In the data rows, the value 128 means zero.
Each pair is two rows. How far apart are they, by a hidden measure? 0 means very close, and 40 very far. Two or three weighted sums of its numbers give each row a place; it is the straight-line distance between the places.
[175. 172. 180. 102. 121. 126. 183. 124. 130. 158. 145.  51.  81. 136. 138.  68.]
[ 88. 114. 119. 104. 112. 150.  95. 102. 140.  74. 144. 144. 148. 139. 160. 153.]: 6
[106. 108. 142. 149. 147. 134. 116. 135. 130. 179. 161. 122. 136. 160. 134. 132.]
[116. 102. 165. 153. 154. 162. 131. 126.  97. 184. 146. 127. 109. 145. 167. 146.]: 14
[ 99. 135.  92. 144. 112. 139.  85. 111. 139.  77. 127. 146. 112.  77. 139. 175.]
[121. 148. 143.  70.  86. 181. 107. 142.  54.  90. 103.  38. 101.  91. 201. 186.]: 18
[125. 128. 137. 134. 128. 126. 140. 128. 172. 108. 129. 129. 120.  91.  99. 116.]
[119. 125. 124. 131. 111. 137. 139. 137. 138. 128. 144. 118. 112. 152. 149. 141.]: 10
[116. 112.  79. 130.  82. 177.  58. 137. 106. 117. 118. 120. 136.  84. 198. 196.]
[141. 162. 142. 156. 133.  96. 140. 140. 138. 177. 158. 126. 121. 129. 130.  96.]: 19
[ 89. 129.  79. 133. 100. 171.  46. 111. 129. 117. 146. 141. 142. 115. 148. 154.]
[ 59. 124. 143.  77. 161. 122.  46. 155. 120.  85. 155. 233. 248. 183.  84. 142.]: 28
[143. 112. 127. 128. 124. 146. 114. 165. 132. 148. 126. 101.  97. 149. 115. 142.]
[158. 158.  99. 153. 101. 131. 131.  92. 121. 122. 113. 106.  88. 123. 188. 167.]: 27
[ 92.  97. 108. 166. 116. 177. 100. 137. 140. 123. 158. 124.  89. 107. 183. 197.]
[137. 110. 128. 120. 130. 128. 137. 139. 150. 148. 127. 109. 112.  97. 132. 112.]: 13
[197. 198. 108.  88. 131.  73. 163.  71. 122. 120.  86. 100. 164. 132.  85. 106.]
[150. 110.  93. 121. 108. 107. 129. 118. 177.  57. 115. 170. 171.  79.  91. 161.]: 14
[176. 146. 102. 164.  91. 129. 165.  97. 137. 113. 120.  97.  54.  87. 126. 119.]
[134. 137. 130. 131. 136. 107. 169. 112. 120. 142. 132. 133. 137. 141.  85.  72.]: 17
[139. 106. 145. 117. 120. 110. 117.  87. 159. 128. 117. 140.  99. 126. 133. 100.]
[118. 134. 142. 122. 121. 159.  83. 117. 158. 123.  86.  99. 110.  97. 164. 173.]: 24
[139. 124. 118. 149. 142. 126. 128. 153. 146. 131. 122. 121. 127. 150. 122. 141.]
[143. 163. 143. 100. 144. 107. 166. 166.  88. 150. 115. 117. 127. 165. 102. 103.]: 4
[148. 145. 143. 134. 143. 114. 140. 150. 134. 121. 137. 120. 128. 117. 122. 141.]
[169. 162. 119.  98. 141. 105. 160. 115. 124. 116. 112.  96. 142. 151. 123. 118.]: 16
[146. 127. 155. 121. 165. 108. 151. 134. 127. 146. 134. 122. 139. 166. 123. 127.]
[183. 119. 110. 158. 116.  97. 141. 132. 170. 136. 127. 165. 148. 129.  90. 116.]: 17
[179. 111.  72. 149. 112. 142. 139. 108. 145.  94. 100. 118.  87.  99. 131. 155.]
[ 77. 120. 163. 114. 148. 118. 120. 170.  88. 175. 171. 169. 173. 157. 123. 124.]: 18
[216. 146.  65. 179.  71. 129. 150.  83. 212. 100.  90.  67.  28.  99. 156. 139.]
[164. 104.  91. 155. 133. 130. 140. 102. 155. 117.  96. 106. 108.  53. 106. 140.]: 32
[115. 154. 167. 122. 166. 126. 154. 133. 139. 160. 121. 127. 124. 131. 140. 113.]
[118. 164. 146.  88. 156.  99. 165. 102. 137. 131. 117. 106. 134. 162. 140. 132.]: 20
[166.  95. 162. 142. 132. 117. 139. 139. 138. 125. 139. 128. 158. 131. 126. 129.]
[174. 142. 106. 132.  78. 126. 140. 130. 158. 103. 108. 106. 128. 108. 154. 136.]: 11
[ 86. 122. 138. 101. 173. 117. 103. 153. 119. 123. 124. 147. 139. 128. 126. 161.]
[189. 189. 128.  88. 153.  67. 195.  94. 139. 138. 117. 157. 173. 174.  38.  45.]: 15
[101. 124. 156. 123. 157. 142. 116. 159. 123. 151. 160. 117. 147. 149. 117. 110.]
[144. 113. 130. 143. 115. 113. 136. 113. 126. 102. 131. 149.  94. 111. 143. 132.]: 33
[203. 143. 158.  91. 148.  62. 197.  66. 102. 184. 111.  69.  81. 129. 122.  42.]
[131. 150. 153. 149. 170. 121. 155. 156. 135. 169. 147. 142. 116. 162. 121. 102.]: 38
[124. 134. 110. 124. 118. 132. 159. 109.  94. 127. 107. 115. 134. 118. 151. 135.]
[123. 134. 143. 141. 138. 147. 139. 152. 143. 132. 124. 115. 125. 112. 130. 111.]: 14
[134.  90. 112. 120. 132. 131. 114. 129. 125.  83. 130. 136. 103. 141. 116. 144.]
[143. 119. 110. 145.  86. 149. 136. 161. 180. 137. 110. 132.  83. 121. 143. 139.]: 17
[132. 127. 135. 114. 136. 108. 188. 137. 147. 139. 107. 124. 140. 123. 155. 117.]
[122. 108.  81. 139. 118. 133. 148. 105. 138.  73. 142. 121. 124.  89. 151. 153.]: 17
[147. 122.  97. 142. 146. 119. 141. 119. 134. 129. 110. 112. 104. 100. 122.  94.]
[130. 143. 113. 144. 110. 116. 125. 116. 137.  88. 114. 117.  93.  97. 141. 143.]: 21
[ 88. 135. 148.  55. 159. 114.  85. 169.  89.  96. 127. 162. 213. 191. 166. 140.]
[102. 123. 133. 143.  84. 168. 120. 143. 114. 134. 156. 132. 118. 112. 138. 160.]: 24
[152. 105.  97. 212. 158. 119. 123. 116. 177. 184. 172. 163. 118. 151. 114. 112.]
[147. 140. 120. 137. 125.  93. 174. 106. 149. 171. 146. 133. 142. 147.  87.  90.]: 9
[127. 124. 125. 126. 131. 128. 107. 134. 124. 110. 121. 129. 122. 137. 147. 118.]
[112. 142. 123.  68.  96. 132.  92. 153.  87.  81. 111. 123. 175.  97. 134. 165.]: 17
[ 71. 125. 102. 106. 155.  82.  84. 152. 164. 108. 164. 254. 251. 145.  28. 120.]
[ 73. 120. 148. 114. 164. 125.  69. 128.  83. 133. 127. 137. 149. 159.  77. 136.]: 31
[128. 121. 152. 146. 171. 137. 168. 135. 108. 167. 146. 145. 146. 154. 109.  90.]
[103. 105. 120.  98. 112.  79.  69. 152. 137. 115. 131. 221. 226. 153.  91. 121.]: 11
[120. 156. 100. 138. 148. 153. 155.  95. 140. 140. 144. 111. 120. 121. 155. 114.]
[154. 176. 162. 140. 125.  47. 210. 140. 136. 169. 106. 139. 124. 154. 116.  61.]: 29
[116.  95. 118. 157. 129. 126. 103. 127. 180. 146. 123. 167. 122. 122. 113. 129.]
[142.  90. 141. 107. 115. 102. 130. 117. 140. 114. 141. 129. 129. 135. 104.  99.]: 18
[104.  97.  92. 119. 137. 123. 135. 148. 126.  94. 116. 178. 185. 136.  61. 138.]
[137. 162. 146.  85. 154.  88. 135. 154. 118. 130.  90. 111. 149. 134. 137.  89.]: 11
[ 95. 133. 126. 109. 197.  75. 113. 121. 131. 123.  97. 199. 195. 159.  86. 128.]
[ 87. 139. 200. 110.  97. 148. 112. 138.  84. 133.  90. 105. 142. 127. 157. 122.]: 11
[118. 136. 157. 134. 175. 142. 109. 158. 102. 144. 130. 122. 154. 124. 141. 142.]
[117. 119. 114. 121. 139. 142. 126. 112. 152. 141.  99. 132. 128. 137. 101. 105.]: 24
[131. 135. 114.  95. 172. 110. 113. 135. 138. 103. 129. 145. 132. 141. 106. 136.]
[102. 115. 130. 117. 130. 126. 115. 108. 121.  96. 143. 141. 119. 113. 133. 116.]: 16
[108.  69. 117. 130. 120. 155. 103. 128. 127. 163. 115. 129. 120. 112. 155. 156.]
[138.  81.  37. 202.  98. 106.  62. 129. 217. 117. 121. 205. 122.  84.  67. 167.]: 20
[121. 150. 137. 139. 140. 111. 125. 144. 102. 155. 138. 134. 123. 135. 106. 139.]
[157. 158. 124. 130. 142.  73. 174. 118. 110. 179. 162. 132. 125. 149. 133.  83.]: 13
[149. 151. 173.  84. 151. 114. 189. 104. 104. 125. 137.  91. 151. 166. 154.  94.]
[ 74.  97. 149. 171. 141. 157.  84. 128.  99. 174. 180. 155. 103. 111. 156. 140.]: 21
[129. 104. 107. 124. 110. 112. 140. 140. 153. 169. 107. 173. 153. 106. 119. 109.]
[133.  82. 145. 123. 145. 138. 153.  91. 177. 122. 101. 162. 133. 118. 106. 118.]: 16
[147. 115. 108. 143. 100. 161. 118. 115. 141. 133. 112.  82. 101.  87. 111. 175.]
[139. 120.  65. 146. 145. 115. 108. 106. 160.  98. 102. 171. 167. 112.  64. 112.]: 14
[169. 121. 103.  88.  97.  98. 133. 125. 103.  64.  86. 101. 155. 142. 114. 135.]
[226. 165. 191.  91. 149.   8. 214. 108. 110. 174. 136. 116. 155. 183.  88.  26.]: 38
[128. 130. 109. 142. 159. 131.  96. 122. 120.  92. 153. 119. 108.  72. 150. 154.]
[114. 102. 158. 160. 143. 152. 109. 149. 133. 180. 168. 129.  78. 151. 146. 105.]: 15
[140. 102. 137. 153.  93. 143. 127. 131. 135. 118. 150. 126.  93. 136. 141. 145.]
[164. 145. 155. 123. 124. 168. 177. 125.  95. 126. 118.  43.  61. 159. 178. 127.]: 20
[135.  83.  70. 180. 112. 109.  85. 103. 189.  77. 120. 194. 118. 106.  70. 160.]
[142. 153. 161. 111. 115. 127. 135. 147.  95. 163. 107. 109. 104. 100. 141. 100.]: 9
[146. 126. 127.  77. 160. 100. 145. 120. 122. 113. 126. 100. 147. 138.  89. 123.]
[ 91.  98. 128. 170.  95. 217.  95. 134. 121. 116. 177. 100.  79.  84. 190. 212.]: 20
[149. 101.  85. 136. 121. 123.  95.  97. 157. 101. 112. 182. 173. 130. 109. 165.]
[126. 143. 143. 129. 127.  98. 157. 162. 121. 127. 127. 138. 101. 140. 166. 119.]: 13
[190. 194. 155.  62. 135.  39. 177.  93. 104. 132. 106. 108. 154. 167.  62.  51.]
[ 85. 136. 126. 151. 136. 145. 110. 143. 161. 128. 130. 150. 150. 112. 118. 118.]: 28
[146. 162. 184. 108. 174.  88. 155. 162.  93. 190. 141. 116. 142. 156. 140.  67.]
[ 85.  99.  68.  97. 133. 120.  82. 124. 158. 100. 111. 201. 207. 113.  81. 134.]: 22
[165. 138. 128. 137. 101. 118. 160. 131. 168. 123.  87. 113.  99. 132. 107. 134.]
[184. 154. 200. 105. 147.  80. 210. 134.  97. 210. 141.  83. 102. 169.  58.  27.]: 8
[137. 151. 148. 139. 157. 129. 155. 134. 106. 158. 181. 130. 133. 139.  88.  66.]
[161. 141. 113. 154. 141.  90. 143. 117. 119. 158.  78. 119.  98. 136. 104.  83.]: 6
[ 45. 110. 134.  86. 111. 155.  80. 156.  94.  90. 124. 132. 174. 140. 145. 156.]
[131. 117.  73. 176.  88. 134. 144.  85. 144.  98. 152. 127.  98. 137.  79. 127.]: 30
[105. 106. 144. 121. 132. 128. 111. 118. 165. 130. 118. 118. 134. 138. 127. 129.]
[152. 118.  84. 143. 131. 109. 116.  91. 140.  91. 107. 142. 114.  87.  90. 126.]: 6
[115. 117. 159. 123. 153. 114. 127. 129. 111. 160. 140. 149. 128. 154. 120. 135.]
[156. 144. 117. 117. 121. 131. 112. 118. 110. 101. 140. 128. 122. 125. 122. 126.]: 9
[141. 119. 138.  93. 141. 131. 112. 150. 121. 118. 146. 144. 158. 124. 116. 125.]
[141. 121. 118. 123. 127. 121. 124. 109. 164. 104. 126. 186. 173.  99. 100. 130.]: 13
[103. 116. 121. 122. 120. 148. 117. 128.  95.  96. 119. 142. 144. 105. 134. 152.]
[166. 127. 137. 133. 117. 100. 174. 112. 124. 137. 108. 111. 120. 131. 140.  99.]: 11
[104. 118. 112. 129. 135. 147. 120. 131. 152. 151. 113. 107. 130. 122. 148. 166.]
[120.  88. 122. 152.  92. 192.  98. 152.  99. 125. 136. 123. 103.  83. 159. 165.]: 13
[125.  41. 103. 206. 137. 125. 119. 168. 190. 165. 174. 162.  91. 112. 107. 115.]
[107. 129. 173. 104. 132. 175. 160. 128.  43. 159. 139.  53. 114. 162. 196. 112.]: 20
[ 86. 138. 101. 121. 158. 106.  91. 130. 133. 164. 126. 141. 121. 155. 134. 144.]
[128. 123.  99. 129. 122. 107. 143. 141. 137. 125. 157. 102. 110. 133. 100. 130.]: 12
[186. 178. 131.  91. 153.  77. 196. 114. 107. 141.  79.  55. 129. 133.  96.  71.]
[179. 140. 110. 175.  91. 143. 135. 120. 129. 112. 120.  98.  93.  78. 149. 150.]: 29
[139. 124. 154. 124. 126. 129. 132. 112. 118. 135.  91. 125. 128. 126. 121. 114.]
[116.  89. 105. 161. 123. 148. 133. 149. 159. 133. 136. 127. 137. 118.  95. 116.]: 29
[115. 129. 116. 125.  88. 142. 146. 125. 158. 121. 165. 102. 151. 141. 144. 118.]
[131. 131. 142. 115. 126. 131. 117. 163. 138. 144. 118. 153. 146. 133. 140. 125.]: 32
[117. 131.  99. 117. 126. 149. 141. 119. 132. 128. 126. 121. 104. 145. 145. 127.]
[169. 112. 153. 157.  89. 136. 144. 125. 129. 115.  90. 115. 104.  87. 145. 139.]: 31
[ 41. 151. 188.  65. 185. 136.  96. 183.  99. 129. 201. 189. 196. 188. 100. 119.]
[ 94.  67. 149. 158. 131. 203.  48. 126. 123.  84. 151. 131. 110. 116. 172. 185.]: 16
[181. 100. 143. 120. 130.  97. 155. 142. 135. 153. 135. 126. 103. 143. 102.  85.]
[ 96. 132. 138. 182.  91. 140. 127. 149.  99. 188. 175. 124.  69. 148. 174. 131.]: 19
[ 81. 134.  87. 130. 120. 109.  90. 123. 145.  89. 171. 163. 145. 103. 127. 186.]
[160. 122. 132. 141.  91. 148. 166.  93. 154.  99. 124.  94.  81.  87. 119. 152.]: 7
[ 79. 119. 119. 118. 135. 130.  87. 132. 127. 115. 125. 160. 190. 156. 116. 149.]
[143. 155. 119. 114. 120. 107. 124.  95. 152. 112. 100. 137. 120. 157. 106. 101.]: 25
[114. 142. 143. 147. 107. 109. 136. 178. 134. 149. 164. 115. 106. 126. 157. 140.]
[108.  93. 111. 150.  94. 178.  82. 143. 125. 114. 115. 117. 129.  91. 186. 177.]: 16
[100. 137. 133. 143. 127. 118. 102. 156. 136. 138. 149. 142. 136. 106. 135. 135.]
[127. 138. 113. 121. 123. 116. 142. 115. 145. 153. 153. 131. 107. 116. 111. 118.]: 18
[116. 107. 104. 107. 127. 109.  79. 142. 137.  88. 113. 176. 161. 105. 118. 160.]
[146. 113. 112. 159.  91. 129. 120. 107. 175.  99. 115. 128. 105.  87. 133. 135.]: 16
[182. 128. 104. 152. 110. 132. 155. 107. 169. 138.  77.  74.  95. 119. 139. 138.]
[128. 119. 161.  99. 120. 140. 150. 105. 142.  98. 124.  96. 135. 134. 108. 128.]: 8
[134. 148. 160.  99. 120. 136. 193. 143. 101. 155. 113.  77. 120. 157. 145. 129.]
[ 61. 112. 167.  90. 160.  85.  97. 147. 143. 152. 174. 186. 151. 166. 116. 137.]: 22
[133. 165. 121. 117. 152. 129. 149. 104. 122. 177. 122.  68.  90. 141. 148. 109.]
[ 69. 146. 163. 142. 120. 150.  98. 179. 103. 139. 154. 149. 153. 163. 137. 143.]: 33
[182. 110. 100. 164. 102. 134. 175. 121. 194. 104. 111.  79.  66.  94. 132. 149.]
[116. 123. 113. 131.  88. 125. 105. 146. 138. 116. 133. 135. 137.  78. 147. 144.]: 15
[174. 110. 113. 168. 127. 108. 152. 131. 161. 111. 109. 110.  93. 121. 130. 110.]
[146. 123. 111. 136. 132. 131. 117.  98. 141. 136. 127. 137.  94. 114. 142. 118.]: 17
[152. 124.  89. 120. 129. 156.  75. 160. 130. 107. 114. 142. 125. 119. 147. 173.]
[156. 159. 218. 173. 138.  98. 177. 143. 116. 213. 155. 110. 109. 178. 116.  47.]: 32
[116. 126.  97. 121.  89. 185.  96. 133. 122.  75. 106. 102. 120.  72. 184. 217.]
[119. 115. 107. 160. 135. 129. 146. 102. 147. 115. 113. 121.  99. 121. 127. 143.]: 18
[160. 106. 121. 138. 143. 117. 127. 129. 128. 116. 131. 142. 147. 137.  78. 125.]
[138. 135. 123. 161. 119. 108. 137.  92. 109. 105. 122. 136. 134. 113. 108. 123.]: 17
[ 79. 102. 142. 127. 138. 169.  77. 155. 113. 121. 141. 149. 154.  98. 103. 177.]
[133.  96. 119. 145. 135. 153. 115. 122. 120. 113. 136. 130. 116. 124. 127. 128.]: 20
[123. 123. 102. 139. 118. 139.  79. 122. 129.  64. 109. 133. 141.  97. 168. 184.]
[127. 116. 154. 124. 123. 136. 134. 173.  99. 125. 143. 116. 128. 123. 130.  89.]: 10
[ 93.  91. 185. 173. 117. 197. 148. 149. 119. 197. 136. 115. 106. 153. 195. 131.]
[103. 133. 122. 155. 138. 168. 114. 130. 136. 109. 128. 106. 106. 133. 142. 111.]: 25
[166. 128. 102. 141. 112.  98. 117. 112. 166. 112. 119. 121.  69. 118. 156. 133.]
[147. 108. 147. 169. 136.  97. 156. 101. 145. 172. 159. 160. 137. 151.  67.  53.]: 16
[157. 108. 111. 155. 112. 107. 108. 114. 156. 105. 108. 127. 110. 129. 127. 133.]
[129. 116. 153. 157. 138. 147. 128. 114. 133. 130. 128. 130. 105. 148. 108. 129.]: 8
[ 97. 123. 126. 161. 123. 105. 115. 156. 105. 127. 112. 134. 133. 130. 132. 116.]
[106. 105.  89.  80. 101.  93.  96. 127. 121.  90.  87. 175. 144. 113.  96. 154.]: 11
[209. 207. 134.  62. 133.  55. 208. 109. 146. 122.  89. 130. 168. 141.  73.  53.]
[119. 152. 144. 134. 131. 129. 151. 116. 125. 149. 127.  95.  85. 188. 111. 114.]: 29
[183. 220. 225.   0. 158. 128. 220. 132.  25. 169.  90.  42. 162. 212. 157.  57.]
[ 76. 119. 140.  95. 136. 161. 133. 145. 109. 152. 154. 125. 123. 160. 147. 125.]: 14
[ 64. 117. 110. 147. 118. 165.  71. 143. 107. 128. 137. 154. 114.  93. 138. 166.]
[122. 127. 142. 151.  97. 143. 125.  93. 110. 128. 133. 119. 150. 100. 135. 128.]: 7
[145.  76.  53. 192. 118.  94. 132.  94. 221.  67. 148. 190. 153.  97.  90. 126.]
[132. 114. 142. 131. 102. 102. 113. 119. 133. 117. 139. 119. 120.  98. 138. 160.]: 21
[155. 120. 153. 131. 119. 114. 155. 131. 118. 121. 152. 132.  91. 146. 118. 136.]
[158. 130. 133.  79. 138. 114. 105.  89.  86. 116. 100. 134. 147. 161. 138. 131.]: 9
[199. 175. 124.  83. 131.  28. 159.  96. 129.  98.  94. 144. 136. 134.  69.  77.]
[106. 136. 164. 181. 140. 171. 148. 131. 112. 211. 161. 122.  81. 186. 165.  60.]: 8
[104. 129. 116. 156. 112. 139. 117. 136. 138. 135. 148. 143. 122. 123. 110. 142.]
[156. 159. 186. 118. 159.  89. 169. 121. 119. 169.  95.  93. 107. 166. 109.  66.]: 8
[137. 123. 122. 157. 165. 118. 145. 114. 136. 127. 107. 135. 113. 133. 141. 152.]
[ 86. 134. 116. 137. 134. 131.  92. 165. 141. 130. 117. 146. 157. 127. 154. 141.]: 21
[159. 142. 138. 149. 127.  93. 152.  83. 109. 117. 127. 119. 141. 113. 118. 112.]
[142. 129. 126. 140. 143. 118. 102. 128. 121. 113. 110. 151. 122. 156. 133. 140.]: 7
[128. 117. 141. 122. 165.  90. 148. 134. 158. 148. 133. 134. 148. 142.  99. 114.]
[132. 154. 161. 148. 177.  79. 211. 140. 127. 218. 158. 125. 102. 171.  72.  11.]: 10
[121. 135.  99. 117. 132. 120. 140.  94. 154. 134. 113. 122. 136. 127. 154. 143.]
[126. 156. 183. 106. 164. 136. 129. 149. 115. 164. 128. 105. 114. 150. 122. 108.]: 17
[135.  96. 102. 102. 110. 123.  87. 113. 155.  82. 142. 162. 143.  77. 127. 141.]
[102. 102. 128. 127. 131. 168. 118. 167. 128. 150. 139. 167. 144. 160. 116. 138.]: 18
[118. 143. 107. 156. 143. 128. 116. 136. 110. 137. 137. 151. 157. 149. 151. 112.]
[109. 168. 128. 151. 151. 103. 140. 143. 140. 113. 135. 124. 123. 130. 130. 135.]: 9
[154. 141. 155. 137. 104. 172. 127. 143.  93. 132. 141.  62.  82. 121. 182. 147.]
[171.  77.  31. 142. 108.  74. 142.  69. 180.  77. 134. 162. 132. 112.  51. 143.]: 15
[115. 163. 110. 120. 111. 164. 135. 136. 137. 131. 127. 108. 111. 114. 114. 118.]
[139. 147. 189. 137. 154. 105. 211. 148. 122. 226. 158.  97. 114. 169. 110.  55.]: 14
[129. 121.  84. 135. 135. 138. 131. 142. 143. 138. 106. 139. 136. 121. 135. 124.]
[157. 135. 164. 130. 142. 103. 164. 138. 110. 193. 123. 131. 133. 163. 116.  78.]: 28
[187. 114. 110. 136. 111.  98. 107. 102. 193.  79. 142. 194. 160. 105. 108. 127.]
[125. 120.  88. 158.  88. 188.  82. 118. 159.  85. 151. 122.  91.  79. 178. 204.]: 21
[ 93.  97. 135. 162. 108. 156. 101. 134. 139. 122. 124. 143. 126.  91. 175. 170.]
[ 98. 156. 120. 164. 135. 145.  87. 163. 117.  82. 154. 143. 115.  93. 130. 162.]: 6
[135. 107.  97. 134.  88. 157. 118. 133. 112. 145. 112. 122. 155. 122. 116. 159.]
[ 92. 110. 116. 150. 122. 133. 101. 117. 118. 126. 119. 130.  99. 130. 169. 147.]: 30
[ 78. 127. 158.  88. 146. 102.  83. 156.  70. 153. 205. 160. 200. 162. 125. 126.]
[111. 140. 121. 128. 119. 115. 150. 156. 158. 134. 130. 120. 101. 112. 134. 114.]: 15
[100.  98.  84. 178. 104. 187.  88. 113. 129. 103. 131. 100.  88.  78. 159. 181.]
[ 79. 158. 191.  38. 133. 193. 103. 194.  42. 148. 131.  63. 159. 138. 189. 139.]: 25
[130. 160. 180. 110. 150. 128.  91. 126.  85. 124. 122. 100. 120. 161. 133. 133.]
[155. 112. 136. 127.  96. 136. 104. 130. 147. 103. 109.  91. 123. 100. 144. 125.]: 21
[162. 113. 127. 133. 114. 123. 130. 133. 118. 120. 138. 128. 135. 131. 138. 141.]
[155. 120. 126. 147. 137. 157. 148. 120. 149. 135. 139. 131. 111. 146. 149. 107.]: 7
[189. 161. 156.  94. 125.  90. 162. 124.  93. 167. 145.  78. 105. 135. 141.  88.]
[126. 111.  77.  94. 102. 148. 130. 113. 139.  56. 119. 121. 147.  76. 126. 144.]: 36
[ 92.  85. 115. 199. 113. 181. 110. 139. 147. 158. 151. 127.  87. 122. 157. 168.]
[ 88. 143. 172. 180. 166. 187. 128. 152. 136. 166. 158. 127. 105. 130. 175. 146.]: 15
[159. 141. 151.  92. 171. 125. 152. 124.  87. 118.  93. 100. 155. 152. 123. 108.]
[114. 147. 125. 113.  92. 122. 135. 128. 151. 146. 128. 139. 120. 115. 120. 114.]: 23
